In the rows, 128 means zero.
Named moves, each a turn or a mirror, and the order they were made in; the first pair answered:
P:
| 139 | 158 |  84 | 113 | 123 | 111 |  84 | 142 | 117 |  98 | 157 | 159 | 137 | 167 | 148 | 131 | 137 | 104 |  ->  | 139 | 160 |  87 | 112 | 126 | 111 |  86 | 138 | 118 |  98 | 163 | 160 | 136 | 168 | 150 | 124 | 141 | 104 |
| 115 | 120 | 165 | 108 | 138 | 110 | 169 | 110 | 103 | 154 | 123 | 127 | 117 |  95 | 129 | 137 | 157 | 163 |  ->  | 131 | 142 | 181 | 117 | 148 | 113 | 161 | 104 | 122 | 154 | 117 | 119 | 114 | 100 | 143 | 129 | 145 | 165 |
| 139 | 152 | 145 | 137 | 137 | 106 | 142 |  97 | 162 | 128 | 106 | 114 | 138 | 159 | 124 |  95 |  98 | 167 |  ->  | 112 |  86 | 107 | 105 | 111 |  92 | 159 | 118 | 118 | 135 | 119 | 130 | 143 | 145 |  98 | 100 | 134 | 160 |
| 141 | 127 | 108 | 111 | 110 | 129 | 113 | 126 | 127 | 116 | 119 | 137 | 135 | 134 | 116 | 115 | 131 | 121 |  ->  | 146 | 142 | 115 | 118 | 118 | 133 | 109 | 122 | 133 | 115 | 116 | 136 | 134 | 138 | 121 | 112 | 128 | 116 |
M:
|  99 |  89 | 156 | 117 | 130 |  88 | 163 |  99 | 123 | 146 | 117 | 124 | 141 | 109 | 139 | 126 | 127 | 168 |  ->  | 116 |  80 |  91 |  97 |  97 | 116 | 111 | 127 | 119 | 111 | 108 | 136 | 162 | 132 |  96 | 114 | 129 | 124 |
| 141 | 138 | 114 | 132 | 103 | 138 |  83 | 134 | 123 | 132 | 138 | 137 | 118 | 147 | 142 | 120 | 138 | 108 |  ->  | 130 | 144 | 154 | 143 | 124 | 119 | 117 | 110 | 122 | 155 | 144 | 130 | 107 | 136 | 167 | 124 | 128 | 134 |
| 105 | 156 | 157 | 134 | 117 | 105 | 132 | 115 | 140 | 136 | 183 | 143 | 108 | 128 | 154 | 156 | 130 | 169 |  ->  | 118 | 140 | 104 | 143 |  80 | 104 | 104 | 119 | 157 | 111 | 156 | 141 | 147 | 166 | 104 | 148 | 114 | 143 |
W:
| 123 | 159 | 115 | 105 | 141 | 169 |  90 | 133 | 143 |  94 | 103 | 127 | 117 |  84 | 132 | 118 | 130 | 116 |  ->  | 139 | 160 | 104 | 147 | 127 | 150 |  77 | 122 | 157 |  91 | 105 | 124 | 119 | 128 | 128 | 115 | 108 | 102 |
| 150 | 125 | 145 | 137 | 143 | 122 | 108 | 111 | 114 | 124 | 159 | 118 | 119 | 142 | 153 | 141 | 125 | 105 |  ->  | 141 | 107 | 125 | 129 | 122 | 101 | 130 | 102 | 134 | 129 | 118 | 101 | 156 | 144 | 109 | 130 | 116 | 128 |
|  92 |  86 | 105 |  98 | 106 | 115 | 153 | 138 | 103 | 139 | 120 | 134 | 140 | 119 | 112 | 124 | 150 | 142 |  ->  | 112 | 108 | 122 | 121 | 117 | 131 | 113 | 146 |  91 | 129 | 166 | 156 | 104 | 133 | 165 | 134 | 151 | 105 |
U:
| 119 |  95 | 139 | 157 | 136 | 117 | 149 |  98 | 130 | 145 | 148 | 134 |  86 | 107 | 116 | 158 | 113 | 149 |  ->  | 127 | 111 | 151 | 152 | 147 | 132 | 132 | 103 | 132 | 139 | 148 | 139 |  77 | 100 | 130 | 159 | 116 | 148 |
| 115 | 141 |  94 | 120 | 119 | 174 | 128 | 148 | 133 |  93 |  68 | 106 | 143 | 133 | 105 | 126 | 130 | 142 |  ->  | 113 | 147 |  99 | 115 | 120 | 182 | 124 | 154 | 129 |  89 |  73 | 113 | 141 | 131 | 114 | 126 | 130 | 134 |
| 149 | 158 | 120 | 149 | 140 |  94 | 116 |  89 | 147 |  98 | 114 | 103 | 158 | 113 | 101 | 127 | 106 | 163 |  ->  | 156 | 176 | 123 | 137 | 150 | 137 |  69 | 122 | 124 |  81 | 149 | 126 | 132 | 104 | 137 | 138 | 128 | 128 |
Pairs:
(2 to 3 moves a pair)
| 141 |  95 |  78 | 148 |  84 |  82 | 129 | 127 | 104 | 126 | 125 | 141 | 150 | 184 |  92 | 128 | 118 |  97 |  ->  | 104 |  97 | 133 |  98 | 134 |  90 | 191 | 120 |  95 | 161 | 113 | 124 | 140 |  97 | 112 | 136 | 150 | 167 |
W M
| 142 | 164 | 142 | 156 | 139 | 125 | 128 | 111 | 156 | 127 | 107 | 112 | 131 | 146 | 122 | 125 |  91 | 141 |  ->  | 140 | 156 | 119 | 109 | 132 | 157 | 122 | 128 | 148 | 114 |  90 | 114 | 149 | 119 |  99 | 120 | 114 | 141 |
W M
| 121 | 148 | 120 | 108 | 135 | 188 | 137 | 127 | 124 | 116 | 118 | 113 | 133 | 100 | 128 | 127 | 132 | 107 |  ->  | 135 | 155 | 127 | 163 | 125 | 161 | 139 | 101 | 152 | 118 | 125 | 106 | 130 | 147 | 129 | 124 |  96 |  99 |
W M M
| 161 | 205 | 129 | 108 | 179 | 201 | 128 | 141 |  99 | 117 | 131 | 120 | 114 | 107 | 139 | 118 | 148 | 112 |  ->  | 163 | 143 |  91 | 178 | 127 | 104 | 160 |  95 | 128 | 136 | 116 | 112 | 153 | 200 |  81 | 113 |  98 | 113 |
P W U
| 128 | 132 | 105 |  73 |  93 | 159 | 134 | 138 | 139 | 106 |  86 | 119 | 172 | 100 |  66 | 115 | 139 | 148 |  ->  | 157 | 150 |  99 | 148 |  81 | 135 |  91 | 130 | 157 |  95 | 119 | 131 | 153 | 180 |  88 | 118 |  97 | 105 |
W W
| 128 | 118 | 118 | 157 | 115 | 102 | 126 | 138 | 114 | 114 | 151 | 139 | 111 | 149 | 146 | 130 | 134 | 116 |  ->  | 122 | 116 | 104 | 108 | 121 | 136 | 127 | 153 | 105 | 110 | 120 | 130 | 128 | 108 | 122 | 122 | 157 | 127 |
P W M
| 110 |  86 | 121 | 124 | 119 | 114 | 141 | 136 |  83 | 144 | 172 | 149 | 101 | 128 | 149 | 129 | 146 | 122 |  ->  | 132 | 134 | 135 | 151 | 123 | 100 | 159 | 105 | 159 | 143 | 106 | 107 | 142 | 149 | 115 | 103 |  94 | 156 |
P W
|  94 |  75 | 129 | 139 | 118 |  79 | 189 | 116 | 124 | 156 | 111 | 115 | 138 | 127 | 102 | 125 | 133 | 155 |  ->  |  89 |  81 | 151 | 105 | 142 | 111 | 177 | 133 |  94 | 157 | 143 | 135 | 109 |  85 | 145 | 133 | 164 | 148 |
M M
| 160 | 173 | 102 |  90 | 122 | 196 |  82 | 158 | 140 | 103 | 113 | 134 | 137 | 124 | 125 | 106 | 135 | 109 |  ->  | 128 | 181 | 165 |  95 | 166 | 166 | 146 | 128 | 141 | 148 | 119 | 117 | 116 |  83 | 159 | 110 | 141 | 171 |
W W M
| 110 | 139 | 151 | 111 | 154 | 138 | 151 | 136 | 154 | 126 | 113 | 124 | 121 | 100 | 140 | 114 | 124 | 150 |  ->  | 117 | 118 | 106 |  92 | 130 | 157 | 119 | 161 | 138 | 110 | 112 | 137 | 129 | 111 | 117 | 111 | 136 | 115 |
M U P
| 136 | 150 | 199 | 153 | 150 | 123 | 147 | 126 | 122 | 110 | 123 | 137 | 109 | 103 | 156 | 124 | 133 | 134 |  ->  | 155 | 156 | 174 | 170 | 135 | 130 | 114 | 138 | 121 |  92 | 133 | 149 | 104 | 135 | 154 | 124 | 125 | 100 |
W U
|  88 | 147 | 123 |  92 | 107 | 118 | 111 | 107 | 159 | 126 |  98 | 119 | 107 | 121 |  77 | 122 | 164 | 136 |  ->  | 101 | 179 | 149 | 106 | 128 | 140 |  89 | 111 | 161 | 125 | 125 | 131 |  81 | 121 | 121 | 127 | 163 | 121 |
P W
| 139 | 153 | 146 |  87 | 143 | 165 | 104 | 111 | 138 | 129 |  99 | 118 | 135 |  79 | 150 | 114 | 110 | 138 |  ->  | 110 |  92 | 135 |  88 | 128 | 121 | 150 | 105 | 118 | 150 |  97 | 114 | 141 |  78 | 124 | 120 | 127 | 156 |
P U M
| 160 | 113 |  80 |  87 |  95 | 162 |  86 | 161 | 126 | 114 |  99 | 147 | 128 | 123 |  88 | 124 | 123 | 105 |  ->  | 116 |  96 | 156 |  98 | 141 | 115 | 164 | 131 | 101 | 170 | 138 | 143 |  82 |  82 | 149 | 146 | 138 | 164 |
W M P
| 121 | 139 | 150 | 137 | 135 | 113 | 140 | 106 | 151 | 135 | 130 | 115 | 134 | 133 | 130 | 122 | 115 | 150 |  ->  | 136 | 135 | 116 | 110 | 123 | 147 |  98 | 140 | 134 | 104 | 137 | 130 | 133 | 133 | 121 | 119 | 135 | 116 |
M W W
| 140 | 175 | 165 |  85 | 139 | 175 |  84 | 137 | 121 | 133 |  85 | 104 | 148 |  94 | 129 | 100 | 126 | 165 |  ->  | 151 | 162 | 143 | 121 | 117 | 144 |  87 | 121 | 146 | 128 |  70 |  92 | 174 | 140 |  99 |  93 |  92 | 159 |
W W
| 127 | 152 | 136 | 158 | 131 | 168 |  84 | 153 | 124 | 128 | 137 | 112 | 102 | 127 | 159 | 136 | 135 | 148 |  ->  | 134 | 146 | 112 | 162 | 118 | 166 |  74 | 150 | 135 | 118 | 124 | 108 | 118 | 151 | 131 | 130 | 124 | 134 |
M M
| 141 |  88 | 129 |  78 | 105 | 144 | 159 | 152 | 105 | 121 | 154 |  92 | 151 |  79 | 117 | 134 | 129 | 113 |  ->  | 172 | 152 | 158 | 129 | 122 | 144 | 129 | 124 | 156 | 117 | 144 |  81 | 143 | 116 | 143 | 125 |  77 | 115 |
P W
| 127 | 104 | 103 |  79 | 103 | 152 | 143 | 147 | 131 | 119 | 115 | 126 | 145 | 119 | 113 | 134 | 156 | 112 |  ->  | 122 |  79 | 103 | 123 |  90 | 118 | 152 | 132 | 123 | 128 | 143 | 138 | 134 | 158 | 118 | 143 | 150 |  99 |
U W U
